128 stands for zero in the data rows.
Here are some numbered points:
187,113,190,140,121,77,211,81,136,158,160,157,182,121,108,86,115,106,96,49,114,74,196 0
189,123,194,136,115,76,217,83,154,167,164,95,181,125,112,83,109,106,106,50,106,69,255 1
69,148,61,119,141,181,27,172,114,87,90,152,73,145,140,164,146,149,158,212,147,190,50 2
184,123,193,132,119,80,218,83,144,157,162,103,178,115,114,87,113,107,100,56,111,72,198 3
84,86,122,112,154,150,56,194,128,57,111,118,123,137,107,180,141,188,206,208,157,205,61 4
182,177,136,141,99,107,197,63,132,207,127,138,118,132,146,79,112,66,122,60,104,40,191 5
176,183,142,140,105,107,193,67,127,198,137,139,116,117,146,75,116,76,115,0,99,58,190 6
178,125,200,136,116,73,227,87,139,161,166,109,183,117,109,89,106,104,106,43,115,78,196 7
89,81,118,113,154,150,52,194,123,59,116,112,134,138,113,178,255,181,142,210,150,204,60 8
170,163,135,137,97,111,200,66,132,199,133,147,123,119,150,80,117,67,124,52,95,58,188 9
81,84,114,113,157,152,54,194,131,52,110,113,135,129,104,180,134,176,138,204,156,207,68 10
New points follow, each followed by the numbers of its five nearest points above by angle, nearest first.
77,135,62,117,140,180,30,177,110,85,86,144,68,145,148,163,145,158,163,214,144,175,61 2 4 10 8 5
69,131,68,110,136,182,24,173,117,97,93,148,26,168,143,162,142,157,157,210,118,185,52 2 4 10 8 5
64,139,56,118,141,183,39,177,117,86,88,154,71,141,143,177,146,148,156,215,146,189,56 2 10 4 8 5
174,161,142,146,102,107,200,53,136,197,255,141,127,128,149,76,118,74,118,61,107,53,193 9 5 6 3 0
69,136,55,121,140,187,36,175,113,146,83,255,67,144,138,163,150,148,158,209,143,185,51 2 4 10 8 9
67,142,58,125,145,176,35,174,111,91,87,155,75,139,145,172,140,147,162,217,145,179,58 2 4 10 8 5
62,140,62,121,145,182,30,170,123,93,88,135,65,147,211,164,148,146,165,208,148,189,57 2 4 10 8 5
69,143,58,117,147,187,34,170,113,94,92,148,62,147,152,173,146,152,150,209,151,188,53 2 10 4 8 5
75,132,57,124,141,222,33,168,110,98,86,158,77,143,146,169,151,148,154,205,150,187,53 2 10 4 8 5
76,134,61,123,138,183,34,172,118,91,79,155,76,136,151,168,157,156,157,208,141,183,53 2 4 10 8 5
75,148,56,117,150,180,42,173,117,87,84,153,76,139,155,167,145,157,157,214,139,185,55 2 4 10 8 5
78,78,114,115,166,149,53,197,125,48,122,111,138,135,101,183,151,182,137,204,152,203,66 10 4 8 2 7
